[[-16  10 -65  26]
 [-12  -5 -66  26]
 [ -3   4 -66  26]
 [ -9  -5 -57  11]
 [ -6  34 -57  11]
 [  2  29 -65  23]]
->
[[-16 -12  -3  -9  -6   2]
 [ 10  -5   4  -5  34  29]
 [-65 -66 -66 -57 -57 -65]
 [ 26  26  26  11  11  23]]

[[ 35   2  50  43  39  41 -57 -61 -25  45  10 -44 -31]
 [-44  27 -13  -2 -55  47  36  -5  29  37  10  57  38]]
->
[[ 35 -44]
 [  2  27]
 [ 50 -13]
 [ 43  -2]
 [ 39 -55]
 [ 41  47]
 [-57  36]
 [-61  -5]
 [-25  29]
 [ 45  37]
 [ 10  10]
 [-44  57]
 [-31  38]]

[[-11 -60  17   0  14  28  -4  35 -17  -2]
 [ 25 -39  27  13  -3  24   1  11   8  -9]
 [ 19 -11  34  -1  22  22 -35 -14  29  -4]
 [-10  20  18  -8  -4  -2  14  27   8   5]
 [ 26 -14  -3 -45   7 -10  20 -10  13  30]
 [ 36   7  -5 -15  -7  -2 -10  16  -9  40]
 [-36  29  36  -2 -10  -4  19  25  14  -7]
 [ 15 -10 -15  18  19  14   7  31   9 -29]
 [ 24   7  21   9   4  20 -21 -22  42   7]]
->
[[-11  25  19 -10  26  36 -36  15  24]
 [-60 -39 -11  20 -14   7  29 -10   7]
 [ 17  27  34  18  -3  -5  36 -15  21]
 [  0  13  -1  -8 -45 -15  -2  18   9]
 [ 14  -3  22  -4   7  -7 -10  19   4]
 [ 28  24  22  -2 -10  -2  -4  14  20]
 [ -4   1 -35  14  20 -10  19   7 -21]
 [ 35  11 -14  27 -10  16  25  31 -22]
 [-17   8  29   8  13  -9  14   9  42]
 [ -2  -9  -4   5  30  40  -7 -29   7]]

[[-12  -6  -8 -27  12 -25]
 [  6  -5  41  -1  15 -13]
 [  4  -8 -16 -37 -20  26]
 [  8  -2  39   2 -22 -26]
 [ -8  -6  20 -12  43 -80]
 [ -5  -6  12  -6  74 -35]
 [ -6  -5  41   2  48 -70]
 [  5  -3  25   5  25  -7]]
->
[[-12   6   4   8  -8  -5  -6   5]
 [ -6  -5  -8  -2  -6  -6  -5  -3]
 [ -8  41 -16  39  20  12  41  25]
 [-27  -1 -37   2 -12  -6   2   5]
 [ 12  15 -20 -22  43  74  48  25]
 [-25 -13  26 -26 -80 -35 -70  -7]]

[[ -9 -28]
 [ 44  58]
 [ 14  -1]
 [ 24  79]
 [ -3   2]
 [  0   0]
 [  0   0]]
->
[[ -9  44  14  24  -3   0   0]
 [-28  58  -1  79   2   0   0]]

[[ 36  41]
 [-45  63]
 [ 16 -66]
 [-43 -34]
 [-30 -41]
 [ 23  47]
 [ 16  47]
 [-65  59]
 [-81  10]
 [-27  69]
 [-23  28]]
->
[[ 36 -45  16 -43 -30  23  16 -65 -81 -27 -23]
 [ 41  63 -66 -34 -41  47  47  59  10  69  28]]

[[-66 -15  23]
 [-27   5  64]
 [-63  -6 -25]
 [-75  -1 -18]
 [ 26  19  46]]
->
[[-66 -27 -63 -75  26]
 [-15   5  -6  -1  19]
 [ 23  64 -25 -18  46]]

[[-30   0 -27 -26 -39  40 -42  33  16]
 [-25  62 -33 -37 -38 -46 -45 -37 -55]
 [-33 -11 -29 -27 -27  40 -34  31  23]
 [-18 -18 -16 -23 -29  31  -3  28  17]
 [ 10 -60  16  11 -21  38  13  35  24]
 [-43 -16 -43 -53 -44  30 -14  29  15]
 [-12  33 -16 -18 -22 -23 -28 -17 -30]]
->
[[-30 -25 -33 -18  10 -43 -12]
 [  0  62 -11 -18 -60 -16  33]
 [-27 -33 -29 -16  16 -43 -16]
 [-26 -37 -27 -23  11 -53 -18]
 [-39 -38 -27 -29 -21 -44 -22]
 [ 40 -46  40  31  38  30 -23]
 [-42 -45 -34  -3  13 -14 -28]
 [ 33 -37  31  28  35  29 -17]
 [ 16 -55  23  17  24  15 -30]]

[[  2 -19   0 -22 -43 -15 -63 -36 -24]
 [-33  -1 -13  18  12  41   7 -41  44]
 [-29   6  56 -21 -20  77  65 -29  63]
 [ 73  10  11 -33 -11  52  47  25  15]
 [-63  -3  32 -38 -34 -47 -55 -17 -54]]
->
[[  2 -33 -29  73 -63]
 [-19  -1   6  10  -3]
 [  0 -13  56  11  32]
 [-22  18 -21 -33 -38]
 [-43  12 -20 -11 -34]
 [-15  41  77  52 -47]
 [-63   7  65  47 -55]
 [-36 -41 -29  25 -17]
 [-24  44  63  15 -54]]
